Here are some points:
[ 23 -28  37  11  25 -10 -22  18  -4  10  53  18 -16 -21  34  19]
[-33   2 -26  19 -12  14 -37  36  12 -40  24 -25  13  73  17 -34]
[-24  27 -16 -39 -42 -52  17  15 -28  18  12  57 -23 -19   2 -66]
[ 45 -13  51  -8  12  14 -15   1 -20  59  -2 -25   5  35  14  44]
[-48  26  -1  -4 -19  23  -4  52 -14 -12  44  35   2  44  35 -65]
[ 13 -44 -32   4  -1   4 -10  26  34   9 -23   9   4   3 -23  38]
[-58 -37 -33   4   0  22   5   5 -43 -45 -33 -37  -5 -10  73  33]
[-23  -8 -21  16 -15  13  23   9  58 -15  -2   9  31   0 -13   0]
[  4   0   3 -65 -41  13  34 -48  15   4 -57  -1 -43 -23 -36  15]
[-32 -48 -19 -28 -17  23  14  20  19 -45 -11   2  21 -11  86  23]
[-22  24 -20  38  19  31  -7  59  -8 -20 -15 -23  37  27  -4 -21]
[-18  -8 -11   8 -14 -10 -20  39  16 -29   7  -2  54  43  68  23]
[  93    3  -53    4   22  -62   10  -49   64  -14  -13  -12  -38  -41 -121   43]
Then 12 other points, each followed by its number:
[-15   4 -22   0 -50 -18  41   0   1  32   7  -3 -44   2  19  26] 0
[-32 -49  12  20  89  -3  10  35 -37  82  42 -31  44   8  79  72] 1
[-45 -25  47  12  17 -34 -36  97 -29  59  14 -42 -16  24  94  62] 2
[ 10  30 -23 -23 -64 -11 -12 -10  -8 -32   1  24   7  36 -13 -55] 3
[ 40   4  -5 -20  62 -55  -9  -6  59 -13  24  -4  -1  30 -13 -69] 4
[  4  12  16  -9 -40  15  -2  31   4   2  31   0  -6 -13 -39 -27] 5
[ 40  57 -76  -4  -3 -63   4 -12  -5 -58   5  -3 -13  16 -57 -52] 6
[ 15 -13  42   9  28   3 -23   9  11  17  13 -20   9  -1  52  42] 7
[-12 -39  56  37  14 -16 -36  13 -42  48  34 -38 -29  34  74  55] 8
[ 20 -31  43 -44 -43  14  93 -16  10 -36 -42 -26 -47 -25 -22 -17] 9
[-17   8 -23 -45  20 -19  12 -56 -15  23 -61 -37   4   4  21  45] 10
[-16  45 -16  19  43   2  -5 -25 -18  -9  12  -3   9  -3 -34 -12] 11
Which of these numbered points is nearest to each point below by angle, seen from the average point of the first points? Its number follows each.
[  7 -52 110  22 -18  31 -14  38 -96  34  44   0 -27 -21   4  22] > 8
[-32 -32  11  16  68  17  40  23 -36   6  34 -15  26 -11  60  10] > 1
[-25  29 -32   5 -19  10  30 -28   1  15  -4  -4 -41 -24  31  13] > 0
[ 51 -29   6 -55 -17 -31  55 -34  -1 -51 -74  33 -86 -33 -29 -19] > 9
[ 42 -14 -36 -20 -76  23   0  23  11 -11  52 -12   5 -28 -91  18] > 5
[-17  24  76   6 -18   6   3 -21 -47  61  35  26 -12  12  57 -21] > 8
[-10  -5   4 -11 -32  45  -5 -42 -26  25 -34  -9  30  27  58  61] > 10
[ 46  -2   8 -17 -47   5  23 -22  43 -40 -39  12 -44 -14 -37 -27] > 9
[  3   6  25   3  20 -11  -2   8 -20   9  33  51  13  72  76  -9] > 8
[-21  -7  -8  20 -33  20 -10   2 -15   6 -30 -31  20  15  49  72] > 8
[-41 -40  73  90   8  25 -41  45 -32  18 -22  67 -20 -38   8  29] > 8
[ 21 -35   3 -10  -8 -18   6 -53   5  15 -34  29   3 -29 -20  28] > 10
[-28  40 -14  25  33  -2  10  47  21 -50 -18 -35 -33  22  23  78] > 2
[ 10  52 -85 -44   9 -12   9 -25  45  -2   3   2  15  -9 -42 -40] > 6
[ 71 -65  22 -24  40 -61   2 -48  14  29 -38  34 -30 -21 -31 -18] > 4
[-27  34 -23  15 -48  34  28  31 -12   5  -6  26  -6 -33  21  37] > 0
[-25  28 -19  -5  38  20 -20  -3  14 -25   0 -30   6 -30  -4 -11] > 11
[ -6 -16  -7 -10  38  12 -37  39   9 -29  22   0   5  -4   4  -8] > 4
[  8  88   1   4  56 -27 -20 -26  25  35  19   9 -31 -41 -68   0] > 11
[-38   1   4 -50 -31 -11 -15 -13  10   2   4  73  -7  25  17 -69] > 3
[ 33   4  27  17   7   7 -12  18   8  23  17  -7  -1  13  15  65] > 7
